In the rows, zero is written as 128.
A state moves one step at a time under one of 7 hidden systems, and each row is a state written as 20 numbers. Each run below is a few steps of one system.
nulo, path 1:
[[128 128 113 114 108 181 123 138  80 154 159 174  82 159 104  67  66 137
  154 224]
 [111 164 169 113 131  92 106 170 116 168  92 224 124 113  72  96 124 150
  173 177]
 [115 176 143  81  89 127 128 163  61 140 151 126 112  88 102 132  87 193
  117 179]
 [139 140 151 114 126  80 143 177  88 166 126 111 180 142  64  86 111 144
  167 130]
 [136 154 156 105 128  98 136 171 127 154 178 112 167  55 119 167 102 128
  130 130]
 [144 108 113 142 131 147 147 138 105 159 201  93 176 144 110 110  81 119
  143 124]
 [137 111 150 146 156 111 109 156 153 153 176 162 158 102 139 127 116  81
  157 130]
 [134 123 111 129 125 179 127 121 128 143 187 141 111 121 141 132  85 114
  130 173]]
dof, path 2:
[[122 157 104 107  82 195 138 121 138 130 179  89 122 141 103 149 106 118
  104 163]
 [148 116 124 147 176 115 147 130 135 184 123 174 143 121 116 119 103 124
  175 136]
 [ 94 137 156 131  93 146 111 138 148  89 175 149 128 134 110  98 130 128
  104 149]
 [141 139 103 114 136 145 113 138  76 179 112 129 116 143 117 136 108 137
  154 149]
 [125 130 164 117 122  83 152 154 165 109 135 144 138 109 103  96 128 119
  135 152]
 [110 148 123 123 120 151 105 130  87 143 152 124 135 115 122 152 116 165
  112 117]
 [151 104 138 128 142  96 137 155 120 133 137 110 143 137 128  94 116 100
  153 139]
 [117 154 129 117 110 149 141 125 153 126 161 116 131 101 116 157 120 134
  107 137]]
vobe, path 3:
[[127 150 109 123 135 128 137 128  89 173  97 120 149 149  84 132 123 169
  149 110]
 [130 118 164 125 127  84 121 170 117 119 173 103 168  99 131 121 125 119
  124 112]
 [138 124  93 133 140 161 166  97 120 147 156 103 128 116 136 155  93 154
  119 124]
 [131 105 141 154 154 113 129 136 152 147 151 162 156 135 118 100 119 101
  158 125]
 [113 124 127 135 122 157 125 109 148 100 166 135 103 105 157 145 120 130
   99 138]
 [135 115 109 138 142 147 119 119 122 144 105 151 104 166 126 106 125 117
  151 146]
 [119 144 154 111 116 108 115 148 147 104 121 145 110 107 132 124 143 116
  120 149]
 [119 142 107 120 119 149 119 112  96 132 103 121 105 145 123 137 131 158
  119 128]]
dof, path 4 (8 x 20):
[[118 132 110 172 177 167 147  79 204 183 145 221 138  99 125 170 112 128
  152 117]
 [ 90  91 133 165 115 168  80 117 116  91 152 184 105 198 128  49 132 125
  123 143]
 [142 175 104  87 103 152 105 145 115 164  64 139  82 160  92 138 139 102
  153 192]
 [114 148 170 116 139  65 158 139 135 119  84 183 111  87 103 102 125 183
  137 148]
 [100 144 154 118 100 108  78 161  68 111 130 107 151 137 111 121 150 163
  108  95]
 [167 123 128  96 135  90 136 166  96 134 126  71 124 101 152 140 113 103
  139 147]
 [125 136 132 132 129 118 181 116 166 118 163  91 164  92 113 149 116 146
  108 101]
 [128 100 118 160 151 148  99 124 120 146 176 125 155 131 156 145 122 107
  129  91]]
vobe, path 5:
[[106 149 171  99 123  63 171 128 102  75  78 163  70  63 132 103 114 229
  103 163]
 [110 178 113 107  80 177  83 159  70 187 156 118 162 175  54 129 115 137
  141 142]
 [151  98 161 118 168  50 122 169  61 122 137 114 124  60 186 124 104 150
  136 124]
 [127 154 108 121 102 168 204 108 138 150 176 106 149 126  66 121  74 169
  124 158]
 [126 105 146 156 172 114  76 154 109 172 168 184 161 103 155 136 116 111
  159 104]
 [123 104 128 132 117 150 175 106 131  76 183 113  97 116 150  91  86 154
   96 163]
 [137 143 109 132 149 162 102 130 136 188 123 181 118 138 115 142 119  95
  167 162]
 [102 117 167 128 123  96 118 138 122  76 128 165  98 105 147  92 132 162
  109 141]]
Zovu, path 6 (8 x 20):
[[176 134 129 104 118 130 169 157 201 132 169  87 130 106 126 136 108  31
  148 193]
 [ 95 149 132 144 151 155 107 100 148 151 143 219 109  68 148 179 115 173
  118 127]
 [117 106 128 138 107 156  67 148  88 120 144 142 116 200 122  65 131  99
  140 155]
 [168 156 107  84 131 123 139 145 114 164  98  95  94  97 142 176 114 106
  142 170]
 [101 152 153 129 127 111 149 125 138 133 113 191 126 116  84  99 118 184
  135 143]
 [117 137 129 120 101 139  81 159  74 134 159  86 154 148 117 130 133 129
  120 109]
 [159 108 114 125 152 110 183 123 116 138 129 103 118 111 141 116  90 144
  141 145]
 [111 147 151 135 116 128 141 137 176 130 170 144 165 111  92 131 128 122
  126 125]]
leli, path 7, 8 rows:
[[ 91 115 130 154 115 184 116 104 138 108 202 183 113 127 137 105  98 149
  107 151]
 [144 106 124 139 154 136  83 155 104 173 132 176 122 154 136 101 115  83
  176 162]
 [108 152 161 118 127 110 133 137 160 120 117 199 102  90 110 114 124 146
  135 172]
 [105 150 133 127 107 143  88 146  93 148 117 153 136 173  83 100 137 146
  140 133]
 [140 129 162 103 126  72 138 175 100 123 123 128 129 105 117  92 115 138
  143 154]
 [119 160 118 114 107 151 160 121 119 145 141 119 132 122  87 134 102 171
  122 146]
 [130 111 141 143 145 107 125 148 102 146 166 119 172 124 121 113 111 137
  142 101]
 [128 123 129 125 122 147 148 124 127 115 178 124 115 102 143 126  92 139
  114 157]]
Leg, path 8:
[[101  63 128 162 121 155 100 110  78  63 182 128 101 172 175  53 109 148
   98 129]
 [180 150 105  95 131 115 138 150 164 156  63  85 110 148 115 150 155  48
  162 159]
 [ 92 146 160 140 144 118 139 115 156 133 147 215 126  67 120 139 111 187
  123 129]
 [109 127 113 125  85 160  97 129  82 105 131  76 128 199 108 103 148 133
  106 112]
 [164 108 134 124 177  75 126 146 125 145  87 139 110  98 170 136 133 100
  158 131]
 [107 164 138 116  98 140 178 115 158 106 153 119 131 102  87 134 111 171
  100 142]
 [125 113 111 150 144 143  79 133  92 157 138 122 155 160 137 140 143 117
  140  83]
 [145 101 138 124 138 106 161 132 144  94 136 114 101 112 158  98 112 114
  123 159]]
dizom, path 9, 8 rows:
[[104 177 153  84  42 154 150 165 110 103 200  80 143 128  55  99  92 153
   98 185]
 [156  95 137 139 198  67 113 159  56 188 125 161 154  90 158 124  95 151
  182 103]
 [122 135 158 107  87 122 199 135 177  68 197 102 123  87 109  97  90 135
   95 181]
 [124 130 122 137 147 146  78 153  51 201 165 164 157 131 119 133  92 149
  162 125]
 [146  94 159 125 143  84 179 140 166  79 149 132 104  89 156  81 102 107
  130 172]
 [106 169 123 112  99 169 108 142  93 168 156 154 134 136  76 128 100 161
  134 161]
 [144  78 154 145 172  70 134 142 109 110 117 153 116 113 168  79 118 132
  146 127]
 [115 170 139  92  79 143 140 151 126 116 149 114 121 120  87 121 113 141
  115 177]]
dizom, path 10:
[[143 150 153 107 142 112 138 151 186 142 142 180 106  59 139 153 112  89
  147 190]
 [106 115 105 151 128 177 147  88 100 136 148 170 104 158 111  84  87 185
  128 151]
 [121 109 173 126 125  81  78 179 116 108 123 160 126 143 133  72 149  93
  149 147]
 [138 162 116  86 114 124 159 130 101 134  85 122  76 106 118 141 110 169
  126 177]
 [109 115 151 150 134  90 142 136 113 124 126 133 169 147  91  80 132 165
  133  89]
 [127 139 150  98 112 106 107 159 105 104 148 100 115  81 158 153 128 129
  103 139]
 [149 122 104 129 138 135 171 125 111 159 144  92 152 140 105 122  96 138
  147 125]
 [114 127 160 140 137 107 122 141 162 123 169 154 156  91 129 135 129 117
  126 117]]
leli, path 11 (8 x 20):
[[164 108  94 118 155 131 121 126  86 140 104  93  89 126 184 151 118 114
  136 136]
 [127 133 126 145 142 127 177  97 210 120 121 138 138 125 109 136 142 115
  127 116]
 [111 135 126 134 122 148  65 135 109 124 137 121 129 135 151 163 157 115
  109  96]
 [145 101 123 130 143 105 150 120 130  99  95 120  93 147 151  93 130 121
  132 144]
 [132 164 117 115 120 141 130 129 166 148 112 119 133 125 102 168 148 103
  130 130]
 [113 118 139 137 139 104 115 126 107 109 107 128 127 129 141 122 148 158
  113  90]
 [140 129 121 117 108 137 142 133 139 109 138  86 121 146 121 116 128 103
  121 147]
 [139 137 116 125 151 122 135 123 125 153 104 124 129 110 135 162 132 137
  136 112]]
nulo, path 12:
[[150 112 114  98 101 115 113 147  63  90  67  67  76 196 138  75 146 112
  127 158]
 [137 173 138 108 143  81 183 119 197 141  46 137 126  96  89 166 161 138
  138 117]
 [ 95 139 116 133 105 155 128 105  92 104 161  85 145 121 128 160 130 195
   73  72]
 [156  85 136 138 151  75 115 158 113 115 105  80 149 159 150  94 153  80
  145  96]
 [146 147 117 119 135 138 167 109 203 128 139 106 121  84 141 188 133  94
  115 136]
 [110 101 100 173 142 175 123  89 124 133 153 134 142 172 131 120 127 145
  118  84]
 [131 104 149 132 141 104  90 146 136  97 118 149 102 124 172 114 155  89
  126 132]
 [137 148  94 114 118 167 155 101 151 130 105 116  86 141 122 143 122 122
  124 163]]
Leg, path 13 (8 x 20):
[[138 146 108  87 103 179 110 126  96 115 151 118  45  90 184 171  92 124
  100 204]
 [138 133 116 142 148 119 166 129 124 190  92 157 162 179  48  78 113 144
  186 130]
 [108 140 178 102  98 109  64 184  99  96 184 139 121  78 157 136 126 116
  105 158]
 [149 129  69 118 141 165 166  90  84 162  83 106  88 167 118 125  97 162
  143 150]
 [128 132 184 123 131  62 117 191 136 138 156 145 183 102  96 102 131 108
  154 127]
 [123 138  96 112 112 185 123 104  86 123 154 106  77 109 162 165  95 161
   97 154]
 [150 110 128 143 153 100 150 146 127 165 115 123 172 168  87  80 120 106
  175 119]
 [121 146 151 104 112 132 104 153 131 111 176 135 109  70 159 160 115 117
  105 161]]
Zovu, path 14, 8 rows:
[[112 170 134  98 122 104 156 106 127  96  91 121  90  55 148 190 139 206
   82 115]
 [103 109 123 167 129 133 132 111 120 134 113 136 170 209  73  65 145 153
  141  78]
 [157 120 139 103 127  83 124 165 121 103 137  47 139  95 169 159 144  90
  112 110]
 [117 118 108 157 152 147 199  66 180 118 124 150 117 124 120 126 113 171
  117 115]
 [116 118 152 148 126 116  68 156 149 124 152 131 169 151 128 125 170  71
  133  90]
 [143 109  98 124 140 146 143  96 117 102 115 105  68 117 186 147 118 134
  105 143]
 [125 145 130 140 135 127 135 126 186 150  97 163 140 157  82 116 155 100
  154 131]
 [113 139 144 113 118 111  82 146  97 102 115 125 102 105 163 152 153 142
  101 117]]

Which system made each of these runs?
path 15:
[[109  94 109 145 127 155 180  61 141  41 175  73  92  94 197 148 112 185
   47  97]
 [135 101 106 156 132 136  77 126 153 126  78  96 148 233 118 103 201  47
  142  77]]

nulo
path 16, 2 rows:
[[ 91 159 138 126 116 124 148  95 177  95  66 184  84 126 100 122 159 172
  107 141]
 [110 129 135 129 136 101  64 141  64 131  61 156 107 155 137 119 168 161
  132  97]]

dof
path 17:
[[101 170 176 113 123  67 119 150 174 117  87 174 139  85  98 147 169 145
  124 116]
 [132 140  95 105 102 159 134 119  58 126 144  57 114 129 136 153 103 172
   97 124]]

nulo
path 18 (2 x 20):
[[131 151 134  82 112 116  56 160  74 113  62 135  52 123 170 146 158 117
  119 171]
 [138 144 137 102 125  67 199 125 119 108  52  89 114 122  95 109 137 187
  123 122]]

dof
path 19 (2 x 20):
[[153 128  80 153 170 148 160  97 150 201 105 119 166 150 104 167 128 120
  164  84]
 [106  99 176 149 118 113 122 143 164  74 209 144 146 102 149  95 120 109
  105 130]]

Leg
path 20:
[[143 101 128 157 168 125 114 141 130 180 133 179 152 153 115  96 113  92
  184 137]
 [105 130 159 122 111 128 134 125 159  72 169 146  99  78 159 132 121 141
   87 152]]

vobe
path 21 (2 x 20):
[[100  97 125 145 117 131 109 111  72  62 173  58 139 126 181 138 139 176
   60  56]
 [186  95  92 136 172 101 187 112 160 141  99  45 147 140 151 149 137  80
  145  92]]

Leg
path 22 (2 x 20):
[[127 123 117 130 128 130 153  91 185  74  85 118  81 133 155 135 161 115
   99 130]
 [115 141 119 144 140 128 100 111 160 133  70 148 128 160 120 151 186 114
  131  85]]

Zovu
path 23 (2 x 20):
[[148 111 104 130 147 127 203 106  86 156 102 140 111 161  88  58  73 186
  165 165]
 [111 160 179 114 111 111  81 190 150 151 194 171 167  71 108 149 122  99
  137 148]]

vobe
path 24, 2 rows:
[[130 116 112 134 123 147 195 106  98 128 167 100 135 134 106  91  72 184
  124 141]
 [137 128 149 137 139 108 130 162 148 163 190 116 198 106 106 137 117  92
  152 109]]

Zovu
path 25:
[[147 126 128 120 141  95 158 122 173 114  49 145  90 150 118 101 156 104
  150 156]
 [ 97 174 118 119 109 157 127  97 141 121 110 138 108 109 113 177 148 179
   91 113]]

nulo
path 26, 2 rows:
[[133 114 118 118 131 190  66 138  92 149 176 199  50 108 190 130  76  95
  142 227]
 [116 128 140 161 166 125 130 120 170 175  82 252 121 157  79  73 127 125
  190 163]]

leli
path 27 (2 x 20):
[[135 154  91 121 123 169  96 140  89 203 124 114 156 168  88 157 125 118
  157 119]
 [142 116 165 103 140  62 147 165  96 106 128 132 107  80 146  90 101 149
  136 168]]

Zovu
path 28:
[[165 125 129 103 128 103 148 153 135 121 139  62 129 104 148 147 123  87
  127 142]
 [133 125 105 154 147 148 167 102 175 156 152 120 167 136 105 144 121 118
  138 101]]

nulo
path 29 (2 x 20):
[[ 96 156 111 132 118 153  71 116  91 145  90 138 128 159 113 158 166 162
  113  83]
 [154 102 131 113 134  78 145 149  91 107  83  90 110 157 133  76 132 126
  141 136]]

Zovu
path 30, 2 rows:
[[115 127 153 149 140 115 150 132 166 140 161 179 158 120  93  96 112 131
  148 134]
 [109 117 123 140 124 169  92 118 116 114 179 143 112 116 165 145 118 128
  104 131]]

vobe
